In the rows, 128 means zero.
The rows of Z fall into several groups, which share some directions, and each row is roughly a mix of its group's hidden directions.
Z, 98 rows:
[[108 107 165 154 142  96 106 122 123 141 107 120 137 110 129 102 210 141]
 [ 92 121 131 151 132 155 198 123 133 121 137 119 131 155 167  98 174 118]
 [ 93 121 126 149 126 160 196 131 128 128 142 118 133 177 172 107 156 119]
 [119 160  85 115 139 179 168 129 162 138 161 128 133 167 160 116 105 113]
 [ 81 136 101 154 107 150 163 150 154 153 138 111 128 180 146 145  88 150]
 [164 146 113 150 137 140 188 136 105 115 140 130  73 168  99 111 114 114]
 [173 108 153 105 140  97  76 136  85 123  84 134 121 119  93 151 127 121]
 [111 151 130 171 111 128  98 138 155 155 104 119 139  85  76 169 121 155]
 [135 181  74  83 165 174 134 125 142 129 149 131 148 118 125 146 107 117]
 [105 133  78  70 171 119 163 126 119 108 146 111 128 151 126 123  89 154]
 [156 121 127  90 139 118  72 147  83 129  72 134 119 127 119 169 120 115]
 [112 120 127 167  82 152 197 136 114 104 124 129  93 152 142 141 100 118]
 [147 148 128 158 131 111 167 112  98 103 196 139 100 103 101 100 142 137]
 [194 142 146 133 106 121  90 111 130 112 144 159 109  78  99 126 110 104]
 [159 134 141 104 157 137 162 102  93 100 189 140 157 110 125 102 155 111]
 [128 132 115 129  99 179 145 150 106 130 119 140 123 174 184 161 110  90]
 [ 83 105 125 130 136 124 145 160  81 145 101 104 142 185 140 165 130 152]
 [155  97 189 158  95 127 148 106 111 104 146 145 136 110 143 104 164  96]
 [ 96 101 155 112 110 114  70 119 151 143 120 128 186  97 160 142 141 139]
 [105 149 102 144 115 111 109 137 172 153 142 114 127 117  89 147  69 173]
 [166 153 122 136  89 144  82 133 149 140 135 150 125 105 111 165  68 114]
 [176 154 119 121  97 143  89 126 148 128 144 151 123 100 107 156  65 111]
 [111  97 139 111 163 119 184 129  75 105 124 112 134 166 143 110 168 129]
 [106  82 186 146 136 111 138 118 131 139 118 109 180 132 124 107 179 141]
 [125  87 165 172 101 115 165 141  99 125 112 122  97 182 145 111 145 121]
 [108 136  95 132 116 130 117 157 153 164 128 114 122 183 128 153  64 153]
 [136 116 143 125  89 128  77 140 129 134  93 134 150 105 114 188  77 128]
 [ 80 117 127 163 109 106 113 128 186 143  78 113  99 112 135 110 147 149]
 [181 145 111 126 122 109 104 125 156 137 166 146  81 152 122  90  84 118]
 [102  80 165 160 124  84 141 140 102 128  88 109 109 155 122 116 162 151]
 [111 133 134 180 115 109 125 135 183 160 118 107 121 127  74 126 105 166]
 [156 137 154 144 149  91  73 119 117 144 147 140 131  92 102 105 185 135]
 [130 157  92 130 138 165 144 140 118 122  94 141  73 148 169 120 165  91]
 [117 163  72 139 126 156 162 151 132 136 131 128  76 175 145 133  99 125]
 [140 184  78  90 162 169 135 124 140 127 148 131 146 103 105 150 103 124]
 [139 135 126  94 156 128  97 112 121 106  77 137 121  68 127 125 180 106]
 [123 113 158 158 124  77  69 133 117 146 101 126 122  95 101 134 165 154]
 [161 124 162 131 146  87  77 115 107 129 136 139 134  82  98 111 175 132]
 [140 115 134 114 144 128 142 120  99 103 109 142  95 136 175  90 192  90]
 [202 148 124 115 112 140 106 121 135 114 138 157  94 114 111 125  84  90]
 [154 119 154 126 144  90 112 105 107  98 114 138 105  71 101 101 177 124]
 [120  75 179 163  93  74  99 133 118 134  99 123 116 133 126 122 137 146]
 [125 119 143 143 105  93  56 134 151 148  87 129 122  90 103 152 117 147]
 [123 174  87  97 154 187 157 116 143 121 158 132 161 107 138 139 129 110]
 [116  95 143 130 132 124 144 151  78 126  77 121 106 182 161 131 163 115]
 [127 105 169 121 135 115  67 132 122 152  92 126 177 111 132 144 175 125]
 [183 134 134  99 122 120  63 125 103 116 108 154 117  89 113 152 114 102]
 [128 129 139 143 109 171 179 112 130 110 165 142 137 137 181 101 158  91]
 [139 143 148 158 144 109 117 106 140 134 162 138 124  91 119  79 200 127]
 [131 149  81  76 144 141 105 136 159 140 129 124 139 144 125 149  58 136]
 [159 140 149 136 110 139  73 120 123 125  96 152 126  66 127 148 164  96]
 [147 104 160 119 104 105  64 123 143 127  73 135 134  85 111 150 115 122]
 [168 128 158 159  85 111  77 124 134 126 109 150 103  80 101 141 117 115]
 [113 113 159 165 137  95 118 118 131 134 112 125 114 107 126  87 208 137]
 [109 147 104  88 168 158 121 128 114 118  73 123 144  93 135 153 174 114]
 [155 136 141 159 100 167 177 134 131 134 169 131 142 167 113 142  79 113]
 [110 166  62 101 154 169 158 143 134 129 108 122 102 159 146 142 111 120]
 [140 162  93  78 140 168  99 129 127 122 110 139 151  93 129 176 103 109]
 [139  88 170 142 104  90 134 119 133 132 185 123 156 152 115 104  90 153]
 [104 132 101 114 143 110 148 131 158 137 149 102 140 145  87 131  63 176]
 [126 149 117 100 124 152 121 109 155 122 177 134 188  83 122 149  89 133]
 [ 81  96 144 146 144  87 130 130 127 132  84 106 112 131 130 101 184 158]
 [100 102 158 152 135 126 174 127 150 150 155  98 178 170 112 110 127 157]
 [106 126  84  84 169  97 165 124 110 100 149 112 102 145 122 107 103 160]
 [151 134 150 118 130 131  76 114 135 121  85 143 141  60 117 139 167 104]
 [150 144 147 142 161 106  95 115 123 147 161 137 134 104 115  88 200 129]
 [136 127 112  95 150 129  98 160  94 146  78 115 135 159 104 180  97 135]
 [162 153  94  82 132 118  92 118 127 103 140 148 105  84 112 141  76 125]
 [ 84 103 134 148 143 120 186 138 117 137 136 101 132 187 143 103 154 151]
 [132 175  73 129 117 162 125 146 153 141 130 132 100 140 120 161  68 126]
 [115 136 115 153  90 166 154 148 147 151 152 125 141 177 149 155  73 126]
 [160  98 188 131 109 108  88 107 113 119 133 146 158  86 132 119 162 108]
 [ 90 125 126 160 135 147 194 134 111 130 143 116 123 170 159 107 174 129]
 [154 149 128 148 104 119 112 118 161 132 165 135 131  91  73 139  69 146]
 [154 123 144 167 134  97 172 119 109 106 132 126  74 125  80  90 144 134]
 [171 152 116 118 100 146  87 132 141 134 140 148 130 111 111 166  59 113]
 [ 78 110 103 107 154  84 112 140 146 139  81  99 112 143 118 124 120 174]
 [133  94 186 148 118  92 101 113 106 119 126 134 152  86 118 118 181 131]
 [ 57 109 117 152 132 120 156 144 138 144  93  99 119 164 150 123 155 158]
 [156 132 158 163  85 174 106 136 164 162 123 143 155 145 145 144 118  90]
 [152 119 149 133 122 112 110 117  88 102 115 153  90  98 155 106 191  97]
 [113 135 115 144 107 174 170 142 147 147 161 124 147 187 160 136  93 120]
 [151 148 115  96 151 103  58 114 172 144 128 134 135  88 104 112 121 139]
 [136 146 122  91 154 106  74 106 150 125 133 133 154  58 102 126 136 141]
 [121 136 134 139 145 112 101 120 129 121  73 128 108  67 105 126 191 130]
 [167 151 109 155  93 117 110 131 130 121 149 156  52 126 130 114  97 112]
 [168 130 131 104 110 119  58 132 105 117  98 156 109  90 135 157 114 102]
 [146 110 167 105 135 111  84 107 116 113 111 139 165  63 117 132 163 116]
 [161 107 183 161  93  95  84 113 144 133 141 141 139  89 101 117 129 128]
 [188 132 155 137 118 109 103 104 127 105 142 155 103  74 101 102 142 104]
 [ 93 107 145 164 103 148 178 135 149 146 154 111 158 182 155 121 119 137]
 [112 136  83  74 153 152 146 141 134 132 132 114 149 173 143 148  73 135]
 [129 133 121 146  91 166 153 139 151 144 166 135 133 183 172 128  88 109]
 [125  99 165 184  92  94 147 133 110 135 176 129 115 164 133 105 127 145]
 [111 122 150 109 150 137 104 119 126 130  85 118 185  77 112 155 173 129]
 [ 78 104 124 167 119  93 149 146 136 143 108 105  87 173 137 110 133 164]
 [117 134 123 173 106 157 202 132 135 125 160 124 105 172 140 111 118 121]
 [166 149 126 107 126 142  76 117 128 112  95 155 114  67 132 142 148  91]]
Here is one row from each group, named. Which group is each of the other rows in?
[137 131 123 110  92 142  71 131 112 116 103 158 118  93 179 161 127  94]
<101>
[129 111 157 144 136  85  81 118 147 136  88 127 112  93 114  99 183 135]
<37>
[118 104 174 162 118 153 140 132 122 145 105 125 159 153 161 121 193 102]
<10>

[119 101 159 108 143  85  74 112 154 142 129 118 178  96 112 116 141 155]
<101>
[141 113 165 159 112  92  95 109 147 120  99 137 100  75 110 100 167 126]
<37>
[143 129 169 150 102 145  80 125 141 147 106 137 176  81 113 164 145 113]
<10>
[147  97 167 174  91  97 141 126 131 134 174 134 109 167 135  88 116 133]
<10>
[168 125 148 129  85 131  82 131 122 123 111 148 131  96 107 174  77 111]
<37>
[158 139 122 106 143 175 162 125  85 102 124 145 121 140 162 126 161  74]
<101>
[ 67 120 101 118 159 134 159 144 124 141 102 103 128 176 163 121 161 146]
<101>
[130 155 118 121 150 145 164  99 142 114 203 135 155  99 130  92 151 126]
<37>
[116 109 134 138 132  61  92 138 100 128 105 117 101 109  84 141 124 173]
<37>
